One turning vector, and how many ticks it has turned
The counts run from 0 to 445.
[110 163 167  74 108 143 127 148 106 143 151 153 130 145  93 136 166 151
  84 137 141 102 113 100 177 136 119 145 176 133 103 117 164 158 138 125
 158]	316
[126 163 144 113  99  87 160 145 114 155 157 155 114 167  98 115 162 138
  85 149 140 102 126 102 189 136 111 139 166 133 123 100 133 179 154 126
 114]	100
[140 158 160  75 117  73 151 137 139 163 140 154  96 131 133  89 104 129
 111 120 142 113 118 153 180 191 112 126 161 164 147 140 138 153 137 140
 132]	361
[116 130 129  92  91 116  93 153  79 158 111 157 152 136 149 131 127 124
 119 102 145 125 131 144 183 178 117 118 145 123 154 156 194 103 119 145
  87]	196
[108 158 108  61 115 143 101 153 108 122 107 120 112 107 130 119 131 119
 119  99 128 124  78 162 202 159 113 146 166 142 130 156 162 127 143 124
 157]	167
[135 136 121 101  90 123 151 141 127 123 114 157 158 174 119 108 102  90
 121 152 163 129 102 150 158 147 106 157 162 119 125 204 142 136 156 141
  97]	31
[171 194 128  82 132 119 121 165 144 150 125 134 133 136 100 128 124 145
  91 142 147 113 157 116 167 172 126 133 153 125 144 114 136 170 184 130
 140]	326
[146 195 137  70 122 122 129 153 118 144 127 174  95 153 104 124 135 139
  96 117 134 149 136 146 187 129 123 135 153 111 143 105 116 172 170 104
 114]	114
[149 148 148 115 126 136 102 103  76 140 102 181 190 165 112 130 124 106
  93 154 175 127 126 103 132 159 123 127 149 122 108 178 144 126 155 105
 109]	44
[122 100 104  92 138 142  91 141  81 130 142 145 110 102 127 134 121 123
 103  96 176 114 110 122 190 182 122 123 146 168 140 177 151 142 153 131
 141]	172
[123 114 121 107 133 126 124 135  82 146 162 164  84 116 131 129 117 134
  90  80 152 128 116 146 207 172 109 119 157 168 121 144 125 134 127 113
 145]	369
[164 137 152 132 103 102 116 100  64 126 114 193 173 154 107 125  96 104
 103 122 157 116 140 146 145 152 122 106 146 129 101 167 120 137 133  95
 103]	241
[109 121  92 115  86 108 137 166  86 144 117 151 136 154 151 105 104 103
 124 104 123 140 118 169 205 157  96 143 156 116 128 154 147 107 112 132
  92]	0
[153 109 131 126 104 160 130 152  85 120 173 158 154 152  99 148 128 117
  93 149 162 111 125 101 150 131 121 143 179 139  92 191 136 152 155 137
 122]	55
[158 151 166  89 120 121 118 138 112 152 155 157 124 119 104 137 114 158
  90  96 146  96 138 121 167 187 125 119 167 158 113 123 130 159 128 117
 184]	339
[ 95 158 128  83 109 128  95 139  66 117 113 128 137 102 137 123 131 117
 100 114 140  88  91 147 184 158 119 116 157 147 122 152 182 123 127 113
 143]	184
[136 195 158 113 100 109 140 156  88 165 140 154 158 166 101 122 170 130
 100 161 120 103 131 107 164 133 114 142 178 108 116 109 150 145 138 124
 113]	82
[106 129 103 115  92 103 129 119  91 107 124 154 133 150 117 117 114  94
  50 145 160  87 127 148 182 143 106 112 171 126 125 141 159 130 114 107
  88]	217
[141 127  89 145  88 112 155 159  87 123 138 150 139 176 113 114 121  91
 115 150 131 129 118 149 197 118 106 146 166 113 107 154 111 155 142 127
  74]	250
[144 138 129 103 120 137 120 150 111 117 144 158 135 127  84 142 143 133
  87 152 166 104 120  91 175 148 133 132 150 149 100 152 123 202 185 128
 152]	304
[105 113 127 127  83 106 122 117  60 111 131 172 141 143 123 129 118 115
  75 124 155  94 120 146 186 142 116 102 158 138 113 155 164 128 105 113
  92]	218
[127 130 114  96 154 146  98 120  67 111 143 130 127 113 126 122  90  94
  99 117 161 113 111 143 170 155 106 118 184 159 111 178 132 121 134 108
 153]	403
[176 182 170  83 116 134  97 152 108 145 122 156 133 115 108 149 115 165
 105  96 135 116 141 139 176 183 132 113 150 140 121 114 124 148 136 102
 174]	340
[133 160  79 100 102 126  82 140  87 138  84 137 149 149 139 128 134 103
 110 144 149 136 118 141 173 146 109 136 164 103 149 165 175  96 152 112
  79]	428
[132 172 129  82  89 161 124 146 108 106 113 151 148 152 104 134 135 101
  92 153 142 120  99 140 153 112 120 159 173 106 100 178 150 137 152 115
 112]	50
[114 173 101 109 116 109 130 145  63 126 110 131 105 126 144 104 114 111
 122 109 127 126  85 182 210 167 111 130 135 128 138 134 130 143 146 118
 124]	382
[166 150 118 115  73 113 119 139 113 149  83 163 177 173 120 132 151 112
 125 154 153 136 110 126 158 150 113 160 144 119 116 192 145 132 162 126
  99]	46
[143 165 149  74  95 133 114 185 110 157 133 170 114 144 113 141 150 166
 107 104 133 137 127 124 193 153 133 140 136 117 158 116 155 162 166 147
 110]	329
[133 125 133 101 152 133 102 135 100 175 141 133 149 142 124 122 100 128
 136 104 162 131 118 107 188 221 106 134 172 145 137 135 133 128 125 136
 171]	158
[120 126  90 123 102 141 113 117  64 105  96 154 140 152 127 124 102  95
  83 105 145 122 114 168 199 148 105 130 154 114 107 137 124 115 111  81
 133]	4
[119 135 108 112 123 114 141 149  93 124 148 134  91 141 121 109 101 121
 100 114 149 108 116 159 216 177 109 119 148 129 154  99 120 162 131 137
 139]	367
[141 174 137 119  66 152 121 142  74 102 115 157 158 145  89 148 164 130
 100 139 135 111 105 136 177 115 131 130 141 103 110 152 145 179 160 124
 113]	68
[145 126 106  85 123 127 101 137 124 147 136 136 164 152 130 124  92  92
 119 150 168 121 132 124 144 174 103 130 194 143 141 198 154 111 146 134
 108]	425
[125 145 109  89 121 113 140 169 117 159 135 145  84 142 122 108 149 132
 131 104 122 152 100 150 222 149 106 159 151 140 134 130 119 163 164 132
 126]	133
[163 160 132  96 120 118 113 127 137 139 125 144 119 146 107 132  95 145
  85 103 159 117 135 154 184 194 113 124 165 142 136  99 117 145 121  98
 180]	356
[121 122 116 150  83 110 146 141  61 112 148 160 149 179 106 119 101 102
  96 131 149 111 132 161 184 136 107 114 166 108 122 136 136 143 105 129
  79]	234
[119 134 144  88 124 131 142 139 111 153 167 167  90 148  97 128 149 138
  87  99 136 129 117 119 194 138 105 141 184 147 107 112 117 160 119 109
 152]	119
[160 133 136 137  96 107 115 129  85 117 137 135 176 143 116 128  83 110
  96 126 141  80 139 152 155 172 106 106 191 147  95 155 134 117  92 108
 140]	222
